(in the rows, 128 means zero)
One turn moves every row onto another: examples first, then more rows asked
gat: [151 125 141 161 141 131 161  94 107 148 151 123 119 187 136 108 127 142
 167 156 115 158 139 165  72 153 108 127 162 117 134  95]
tupa: [148 168 169 127 134 160 144 128 131 128 130 131  97 173 167 155 122 129
 152 176 160 110 129 140 106 116 146 119 145 110 146 130]
pogav: [145 133 119 113 147 116 111 136 137 115 125 146 109 132 170 120 163 118
 135 168 132 112 128 121 162 157 146 147 121 105  95 110]
bim: [122  90 133 127 143 144 119 115 121 139 119 117 129 118 126 106 171 130
 114 102 101 105 157 133 155 115 119 123 146 123 103 123]
dutel: [146  85 129 121 146 173 136  87 110 157 173 134 137 132 117 103 123 165
 126 130 109 122 189 130  83 154 130 141 126 127 125 135]
satad: [136 128 120 117 155 119 124 136 157 122 138 139 120 130 172 124 154 121
 141 182 147 112 122 119 148 161 146 149 122 107  91 128]
Fimi: [135 158 184 118 124 148 169 132 129 143 129 125 112 174 158 141 111 124
 159 177 153 108 135 133 124 128 141 121 144 116 151 129]
Ripez: [156  78 138 135 150 162 136  93 113 153 174 142 134 135 115  96 116 149
 136 110 116 119 194 142  84 161 134 132 129 131 137 128]
sud: [151 122 160 152 156 133 160  99 121 142 153 120 120 181 122 129 121 136
 173 163 122 158 137 173  66 167 120 118 164 121 140 109]
mirap: [203 133 158 143 119 111 105 123 123 173 160 113 147 123 128 112 124 136
 134 134 128 103 144 158 110 120 116 137 149 108 126 109]
funa: [151  77 135 131 152 161 137  87 124 148 158 137 138 131 122 100 118 160
 128 127 106 117 196 142  83 157 127 133 124 132 142 128]
vopi: [144 119 143 126 150  86 157  91 149 167 128 146 138 147 136 124 137 120
 158 152 137 105 182 183 110 117 126 128 136  93 126  90]
vizop: [139 123 149 149 159 145 149  96 107 142 154 114 117 177 123 125 133 149
 168 172 119 148 133 163  48 149 115 121 160 104 136 116]
dupeb: [139 140 110 118 142 116 105 132 135 126 138 146 116 136 169 124 162 111
 139 160 137 118 126 121 157 149 152 140 133  97  88 114]
Telu: [116 105 162 138 141 119 167  97 148 141 138 162  90 149 145  99 147 135
 131 180 157 126 171 156 131 114 150 117 147 163 116 106]
riti: [155 166 180 112 125 146 155 133 132 128 125 130 101 165 156 157 129 115
 158 179 156 116 134 143 122 133 154 114 142 121 142 125]
dabis: [138 138 107 130 145 124 114 129 150 119 122 157 116 141 177 137 151 129
 135 163 133 116 120 115 155 149 144 152 129  95  95 111]
sekag: [124  80 136 127 151 140 126 121 111 132 119 125 119 119 127 100 181 134
 125  90 110 104 154 129 150 122 121 130 140 120 110 129]
zepov: [151 113 164 155 154 131 163  95 117 138 145 124 109 173 128 122 130 155
 168 168 132 158 132 162  56 156 116 122 156 116 142 114]
fidez: [170 134 132 139 121 116 112 123 109 135 147 117 140 121 139  81 163 141
 166 126 129 121 116 135 103 141 148  86 144 131 131 168]
dep: [155 169 178 114 123 146 150 133 126 132 133 143  92 170 149 152 129 133
 161 176 164 110 127 130 116 136 157 122 147 106 141 132]
lizud: [132  87 136 129 151 144 122 125 129 124 119 111 118 116 123 118 196 148
 130 103 120 104 146 138 141 119 123 135 154 126  98 138]
naruf: [116  87 126 123 140 152 141 111 117 138 119 128 130 121 132 120 174 148
 120  98 114 115 146 118 152 117 123 128 143 119  97 130]
lor: [170  94 117 130 138 167 129  89 112 147 163 142 128 138 124 106 134 160
 140 112 114 110 203 148  85 146 139 140 131 133 133 126]
tivi: [125 117 140 126 127 127 126 123 136 128 135 166 100 149 110  74 157 171
 158 180 115 106 132 135 134 167 158 120 149 145 126 146]

gat moves to lor
bim moves to dupeb
And these:
mirap moves to fidez
naruf moves to dabis
riti moves to sud

One turn moves every row onto another: examples first, then more rows asked
von: [105 153 171  88 103 117 142 113 117 115 149 115 110  66 143 109]
ruzin: [149 176 182 103 118 149 134 127  95 105 121 142 103  80 111 195]
Gok: [169 151 196  98 140 114 142 111 124 157 102 146 124 128 114 157]
sog: [ 91 156 153  81  91  83 145 125 137 120 137 131 129 108 135 122]
Nele: [171 155 196  94 134 118 146 112 129 158 110 155 116 126 126 164]
Barot: [ 93 152 160  84 104  87 132 114 135 120 120 117 137  95 121 104]
duv: [ 99 169 166 105  97 116 134 100 129 119 147 117 108  72 149 124]
sib: [149 163 188 100 136 145 121 120  95 104  94 122 122  81  87 166]
sef: [104 142 172  89 115 110 133 115 120 124 142 111 122  74 131  98]
vone: [101 143 162  80 100  87 151 132 123 126 154 128 121  94 145 110]
Kida: [171 151 202 103 137 125 140 104 121 158 103 142 121 122 116 157]
vig: [141 187 191  84 151  91 125 158  80 136 107 158 104  76  99 158]
dotog: [171 150 200 101 132 131 141 104 120 154 106 148 115 123 123 165]
vipob: [141 184 194  84 151  93 125 157  71 137 112 163 102  76 102 160]
Futop: [ 95 168 161  93  86 101 149 113 132 118 148 131 114  92 150 129]
Bipeb: [140 146 179  78 140 113 126 141  99 113  83 123 140 102  74 157]
fik: [101 157 166  84  99 105 148 122 124 122 166 130 111  78 152 119]
befu: [139 184 187  87 147  95 126 155  71 136 105 156 103  72  95 157]
poza: [ 99 137 165  77 110  96 140 127 120 123 141 118 131  86 129  95]
maton: [134 154 166  71 123  91 146 163 100 114 103 150 139 126  98 177]
Nol: [143 185 193  91 151  95 122 150  74 141 107 157 103  73 101 159]
Tos: [139 170 166  83 111 113 148 154 102 112 126 160 113 111 118 205]
sovi: [ 96 161 170  96 100 112 127  98 131 112 122 110 124  78 131 101]
zod: [143 186 187  89 144  92 124 156  72 141 110 165 104  75 102 161]
gonoz: [165 150 194  92 130 111 143 114 128 159 101 153 125 137 122 164]

fik moves to sef
dotog moves to Gok
sog moves to duv
And these:
Bipeb moves to Tos

One turn moves every row onto another: examples first, then more rows asked
Mukon: [ 74 168 136 110 159 124 143 110 164 137 130 147  97  84]
Ped: [143 150 134  68 163 142 117 119 101 154 153 133 125 107]
Fotob: [111 159 143 145 134 109 107  83 103 162 119 107 131 141]
taru: [ 82 138 162 115 144 129 114 108 149 107 116 103 125  95]
ruv: [ 90 144 123 109 161 129 135  99  80 150 134 126 135  72]
Fuv: [139 141 148 118 170 124 122 116 139 141 136 164 162 149]
Nak: [108 184 104  80 131 125 119 121 132 151 110 120 103 118]
mig: [ 83 148 151 149 146 135 112 113 109 136 158 163 136  93]
fum: [117 152  79 100 160 121 135 108 103 149 116 128 145 136]
Val: [135 153 134 104 177 134 117 122 115 141 144 180  96 114]
Duvab: [125 157 142 131 150 153  98 109  97 118 100 126 137 125]
mono: [120 135 140  97 159  96 138  97 123 150 183 151 114  91]
Keni: [ 80 157 128 129 132  69 124  96 128 112 122 137 132 127]
mudo: [ 82 145 119 109 117  79 129 116 137 136 154 152 147 116]
Peg: [105 180 146 138 138 119 109  94 123 145  85 119 144 120]
Benaf: [133 145 140 144 174 144 117  92 162 151 152 137 101 122]
vod: [119 147 128  89 192 146 134 116 140 113 146 123 121 146]
seb: [127 156 125 121 189 104 162  82 132 127 161 152 126 116]
katus: [141 140 187 119 151 126 106  97 139 146 142 127 121 113]
demil: [ 77 153 123 118 152 140 117 109 157 141 106 111 129  78]
muzi: [137 152 137  77 161 124 133 101 166 136 146 103 106 113]
suli: [ 81 166  82  95 142 132 113 126 116 150 135 120 127 116]
Rol: [ 66 145 125 128 152 109 110 108  78 142 143 141 117 101]
gef: [143 144 146 101 148  87 129  90 120 141 159 127 147 151]
dagu: [ 86 148 115 122 151  85 139  93 156 137 128 123 114 156]

Keni moves to Peg
muzi moves to Ped
mig moves to dagu
And these:
taru moves to Nak
Val moves to seb

